(in the rows, 128 means zero)
The rows of D fall into 3 groups, and each row is roughly a mix of its group's hidden directions.
D, 99 rows:
[[122 136  88 138 109 154 149 125 193 128]
 [120 144 100 127  73  97 152 105 107  98]
 [126 151 108 124 135  87 163 150 114  73]
 [133 120 151 138  75 130 135 147 183 104]
 [103 120 106  74 145 148 143  98  98 156]
 [124 178 137 123 142  86 135 112 147 177]
 [ 71 125 112  93  95 107 129 117  97 116]
 [ 86  99 137 156 148 158 173 104 131 115]
 [108 132 122 145  70 154 140 179 130 132]
 [135 120 117 151 108 132 170 177 139 174]
 [140 174  89 161 114 153 150 156 109 113]
 [140 130 170 152 103 133 101  68 120 127]
 [118 110  90 155 151 167 106  94 110 159]
 [136 147 188 169 105 123 154 146 140 111]
 [124 174 113 133  98 160 166 123 145 166]
 [159 144 181 169 153 111 121 127 132 157]
 [140 118 105 130 154 184 116  75 132 121]
 [ 97 119 180 113 132 112 108 151  81 113]
 [137 131 134  93  99 129 148 159 144  67]
 [129 108 142 114  61  92 137 152 111 138]
 [117 117 195 143 102 131  96 127 111 104]
 [144 128 119  97 154  68 136 105  90 125]
 [ 89 127 159 108 143 139 146 152  79 160]
 [143 120  88 113 156 159  83  92 129 109]
 [172 146  97 143 122 112 140 141 186 138]
 [105 113  81 125 152 151 104  89 116 163]
 [149 141 172 131 114 148 186 104 145 113]
 [153 178 116 129 136 114 134 134 134 191]
 [131 126 123 140 134 175 119 142 198 131]
 [110 108 101  80 103 116 162 162 102 119]
 [ 88  93 110 166 110 152 143 139 169 135]
 [145  97 165 148  85 156 107 164 123 139]
 [162 148  83 138 168 133 101 109 155 148]
 [162 133 153 178 162 157 118 108 146 150]
 [142 150  79 137 149 127  90  98 167 117]
 [119 165 139 176 113 140 164 159 103 106]
 [100 155 113 132 172 109 184 113 116 124]
 [106 136 170 127  94 144 130 121  84 171]
 [ 92 155 150 163 131 130  95  88 153 106]
 [111 152 139 112 115 140 184 109 126 179]
 [131 106 122 142 113 130 111 135 132  49]
 [141 142 163 124 115 124 159 161  98 181]
 [118  80 119 153 141 151 114 147 169  89]
 [142  87 150 116 163  76 129 122 160 118]
 [144 132 110 150 127 106 150  57 129 105]
 [ 83 132 183 148 138 125  99 156 143 140]
 [153 156 117 155 112 127 134  98 175  84]
 [153 123 120 110 155 166 135  63 119 129]
 [137 120  87 129  99 134 118 174 131  76]
 [144 149  75 148 108  82 116 129 154 145]
 [108 173 153 146  85 109 158 155 112 118]
 [118  90 108 148 141 135 123 122 148  61]
 [109 123  78 157 115  94 108 151 113 165]
 [105 109 108 129 115 183 168  93 113 125]
 [ 86 120 142  76 103 129 156 124 103 100]
 [107 137  75 145 168 132 168 118 148 144]
 [102 119 148 159  94 165 180 138 122 117]
 [168 127 147 182 133 107 116 158 160 113]
 [124 138 125 140 148 116 115  91  56 127]
 [100 108 148 143 108 151 176 139 175 110]
 [142 198  92 112 129 102 126 115 124 123]
 [ 83 139 114 111 161 102 178 102 127 131]
 [160  98 132  91 150  87  89 140 147 124]
 [105 131 136 100  59 100 120 139 141 109]
 [134 164  94 123 178 162 134 122 156 152]
 [155 175 116 154 101 143 118 152 102  89]
 [145 112  93 100 133 105 109 189 148 122]
 [141 165 143 167  88  82 136 109 130 113]
 [129 128 165 102 131 143 156 138  66 152]
 [115  99  91 139 128 154 161 148 148 177]
 [109 120 164 105 169 147  91  91 104 132]
 [122  89 143 111 118 145  92 182 144 153]
 [101 147 112  89 151 116 176 109  91 129]
 [135 149 104  99 144 105 117 195 116 116]
 [117 121 171 125 169 169 104  90 118 131]
 [117 142 124 102 143 116 119  54 126 153]
 [153 140 128 162 140  84 107 130 182 113]
 [129 145 159 186 122 151 129 138 176 122]
 [158 136 126  83 100 101 122 157 154 168]
 [113 120 129 170 150 147  97 128 101  74]
 [120 119 138 113  87 124 174 139  82  94]
 [129 118 135 124  89 137 191 136  93 105]
 [101 136  96 156 141 132  90 101 162 167]
 [155 160 102  91 156 131 116 136 151 176]
 [150 148  88 182 118 103  95 115 138 135]
 [111 172 137 130 128  65 155 124 152 126]
 [153  96 124 119  90 164  92 150 135 164]
 [155 165 113 146  99 145 118 136 185 108]
 [106 111 147 122 141  69 154 123 151  89]
 [ 84 141  89  98 142 111 163  99 126 106]
 [127 151  93 156 168 146 149 104 152  89]
 [141 135 127 156  92 170  98  96 139 166]
 [146 111 155 103 110  75 114 156 139  92]
 [133 131 122 159  93 126 164 182 160 123]
 [118 126 152  93 135 141 105 188 123 164]
 [100 154 104 131 174 172 147 141 110 154]
 [124 160 135 110  83 118 185 137 137 154]
 [120 136  84 110 135  83 103 134 152 171]
 [117 128 151 125 100 174  75 106 105 114]]
Here is one row of each group, with its name. Which group are the others in?
[119 114  73 119 131 169 133  79 124 133]
(44)
[146 171 127 132 149 125 150  64 145 127]
(113)
[134 100 192 126 112 130 130 149  90 106]
(53)

[145 113  80  96 146 101 174 147 123 113]
(53)
[116  92 109 142 133 123 112 118 161  64]
(53)
[119 169 192 130 119 144 121 150 142 102]
(113)
[155 149 112 178 180 129 114 118 153 127]
(53)
[148 115 116 150 110 147  84 152 177  99]
(113)
[ 91 144 103 114 111 126  98  87 148  85]
(53)
[178 119 100  77 158 135 133 104 124 126]
(44)
[156 120 137  91 151 128  84 139 161 168]
(113)
[132 143 143 110 100  99 190  99 148 138]
(113)
[120 139 168 147 125  78 119 175 127 153]
(44)
[115 105 156 137 130 153 122  75 107 173]
(113)
